128 stands for zero in the data rows.
Here are some numbered points:
[143 108 120 150 147 170 170 147 142 128 131 128 166 120 102 115] 0
[ 91 177 170  92 141  74 121 113 112 145 126  97 123 113 131 134] 1
[200 111 149 136 185 201 157  56 139  74 113 107 116 142  73 149] 2
[109 172 196 147  88  83  37 167 124 194  72 119 132  95 156 113] 3
[ 96 135 142 127 135 142 156 137  93 126 106 125 145 125 156 141] 4
[186 122 129 138 136 150 138  88 174 151 133 101 110 124  97 110] 5
[127 106 104 139 136 157 161 188 162 140 162 159 202 113  98 139] 6
[ 56 156 126 146 142 118 118 153  71 134 126 138 140 124 182 159] 7
[128  93  80 156  95  90 118  70 145 109 116 102  70 106 130 120] 8
[142  95  96 165 177 144 154 106 176  86 202 130 154 141  48 135] 9
[138  93  78 140 184 149 166 105 174  79 195 142 136 150  64 131] 10
[123 101 103 127 161 186 138 125 138  85 113 126 131 117 129 140] 11
[144 130 125 133 105 156 148 158 127 195 123 142 127 134 179 116] 12
[ 93 162 158 110 180 120 187 116  71 100 117  99 152 144 133 136] 13
[ 92 151 155  93 147 108 128 116 116 129 107 108 158  89 117 135] 14
[105 116  68 129 159  87 162 109 159 122 205 123 133 165 101 125] 15
[ 77  87  97 155 151 125 108 134 101 110 140 144 113 123 124 138] 16
[140 125 127 108 119 171 127 112 132 102 105 129  79 158 165 123] 17
[151 146 123 129 147 129 183  82 151 102 159 110 136 155  99 117] 18
[132 116 109 118 112 103 151 144 149 127 173 148 149 134  89 110] 19
[129 154 180 141 127 134 128 178  93 116 133 155 142 152 117 113] 20
[ 87 125  93 116 127  34 129 113 156 144 174  97 107 123 120 122] 21
[137 149 164 141 108  72  59 154 169 171 160 127 156 101  50 103] 22
[ 64 160 133 141 122 110 114 173  81 171 123 138 163 109 170 155] 23
[145 130 138 131 132 176  92 111 102 109  85 135 110 125 160 139] 24
[122 180 182 126 152  87  99 106 113 188 117  95  97 131 167 111] 25
[142  86  71 145  85 118 125  77 163 112 113 111 100 103 130 134] 26
[122 178 130  95  40  59 146  98 150 174 119 102  47 149 195 106] 27
[200 114 134 147 110 214 118 143 161 100 102 141 127 120 102 119] 28
[118 128 157 109  88 113  63 152 121 186  92 143 124  90 153 157] 29
[169 124 132 127 125 153 123 106 158 157 105  91 113 109 165 122] 30
Which five points above are nearest to each new point? Their numbers follow each, nearest first.
[175 129 131 131 124 124 133  87 161 140 112  85 101 121 164 111] 30 5 17 26 8
[140  93 104 129 136 105 118 149 195 113 159 141 158 127  91  87] 19 0 6 15 9
[139 109 117 118 130 110 166  88 159 113 135 101 125 129 130 130] 18 5 26 30 19
[153 150 111 133 115 109 166 104 165 110 181 117  89 145 107 136] 18 19 15 5 21
[123 113 126 154 144 200 135 122 116  86 125 133 110 141 121 163] 11 24 17 0 4
[135 139 165 145  93  52  65 164 170 174 147 144 170  94  66 100] 22 19 3 29 21
[ 84 149 125 110 146  13 130 104 172 153 175  94 129  99  93 115] 21 1 15 19 14
[139 114 111 110 123 136  96 102 108 124  94 119 117  93 128 150] 24 30 11 14 26
[ 87  73  91 160 156 120 108 130 115  74 157 157 138 112 112 137] 16 11 19 10 0
[104  90 112  96 170 156 178  87  98  73 136 131 126 126 129 140] 11 4 13 16 18
[155 159 153 118 108 123 133 111 134 168  91 105 130 135 142 119] 30 12 25 4 5
[ 63 125 113 155 165  80 108 137  92 107 145 119 136 120 135 114] 16 7 4 14 23
[108 135 126 119 134 132 125 125 100 125  96 137 133  97 149 136] 4 14 24 7 16
[187 157 164 133 114 182 137  96 137 127 118 120  81 195 142 108] 17 5 30 24 28
[107  96  69 160 147 108 158 204 170 146 204 162 190 132 102 123] 6 19 15 0 9
[109 123 142 127 124 144 144 125  92 132  90 123 125 131 158 155] 4 24 17 7 14
[124 130 167 113  89 115  69 133 117 177  79 141 123  86 149 142] 29 3 24 14 30
[116 136  94  78 139  24 160  65 195 155 184  85 120 103  93 103] 21 15 19 18 1
[156 125 159 132 138 171 157  79 118  93  94  98 100 173 138 124] 17 24 18 2 11
[141 109 134 114 118 169 131 102 127  98 122 128  66 152 155 119] 17 24 11 30 4
[ 84 115  78 102 121  88 163 105 138 125 146 108 142  85 140 142] 21 14 19 26 15
[ 95 131 162 100 160 101 113 120 106 132 112 104 151  83 115 139] 14 1 4 13 23
[102 132  76 108 121  32 139  98 163 135 181  84 104 132 119 110] 21 15 19 8 1
[109 100 104 161 165 106 106 117  92  97 142 123 106 137  86 137] 16 11 19 8 15
[134 106  99 139 130 119 123 149 167 151 165 144 117 142  99 121] 19 15 0 5 16
[115 131 146 113 129 153 127 161 103 139 100 138 141 125 154 139] 4 24 20 12 23
[103 119  59 136 157  96 162 107 153 120 199 124 125 151  97 122] 15 10 19 21 18
[151 124 136 127 133 160  91 102 115 108  84 125 106 129 167 125] 24 17 30 11 4
[ 82 105  82 104 122  73 158 105 127 106 137 115 124  95 141 135] 21 16 8 26 14
[158 143 186 144 144 189 107 118 122 124  75 106 129 137 167 130] 24 30 17 4 28
[147 195 209  95 119 108 103 117 131 212 100 110 124 136 137 128] 25 1 3 29 14
[103 122 151  98 159 109 132  89 120 114 103  97 138  93 121 140] 14 1 4 13 11
[169 185 151 151 158 145 135  98 138  97 162 109  94 196 100 110] 18 5 17 20 2
[ 86 127 130 103 115 120 164 146 103 128 115 123 135 125 157 122] 4 14 7 23 13
[157 141 124 155 172 157 131  84 145  97 173 113  66 209  95 119] 18 5 10 17 2
[136 107  97 137 136 187 163 181 152 135 149 159 215 115  86 140] 6 0 19 11 9
[152 129 138 136 101 145 141 147 130 193 112 136 127 146 184 109] 12 30 4 17 24
[104 117  60 134 173  77 172 111 153 127 212 119 120 141 108 127] 15 21 19 10 18
[ 52 170 156 112 130  87  88 207  65 173  94 139 216  76 183 134] 23 7 3 29 14
[165 144 182 132 143 189 119 117 109 133  74 111 128 145 167 143] 24 30 17 4 12
[ 72 104 113 155 157  99 100 144 105 110 142 127 142 116 139 120] 16 7 4 23 14
[128 185 184 145 113 127 113 195 111 193 143 154 164 137 117 129] 20 23 12 29 4
[ 79 110 102 142 163  76 110 130 107 104 130 125 133 102 134 108] 16 14 21 4 7
[150  90  92 107 121 112 179 111 161 104 186 126 147 125  81 123] 19 18 15 10 9
[143 173 132  98  49  90 122 113 140 170  95 113  57 150 203 113] 27 25 17 30 12
[165 176 138 114 125 131 167 103 147 142 144 119 133 166 123 102] 18 5 19 30 0
[161 128 134 100 111 184 114 116 122 106  97 140  70 166 168 143] 17 24 30 11 28
[149 133 132 126 138 171  89 109 116 103  78 130 102 131 162 136] 24 17 30 11 4
[122 126 161  98  88  94  94 143 126 172  84 144 106 109 168 138] 29 3 12 25 1
[119 141 134 100 110 138 151 159 108 126  97 139 121 142 166 138] 4 17 12 24 20
[125 193 202  82  94  93  76 110 112 178  93 108  76 140 172 117] 25 1 3 29 27
[ 91 113 117 163 162 106  99 130  81 106 143 134 115 131  90 136] 16 4 7 20 14
[183 172 157  92 106 129 141  94 125 120 148 105  57 179 128 129] 17 18 5 30 25
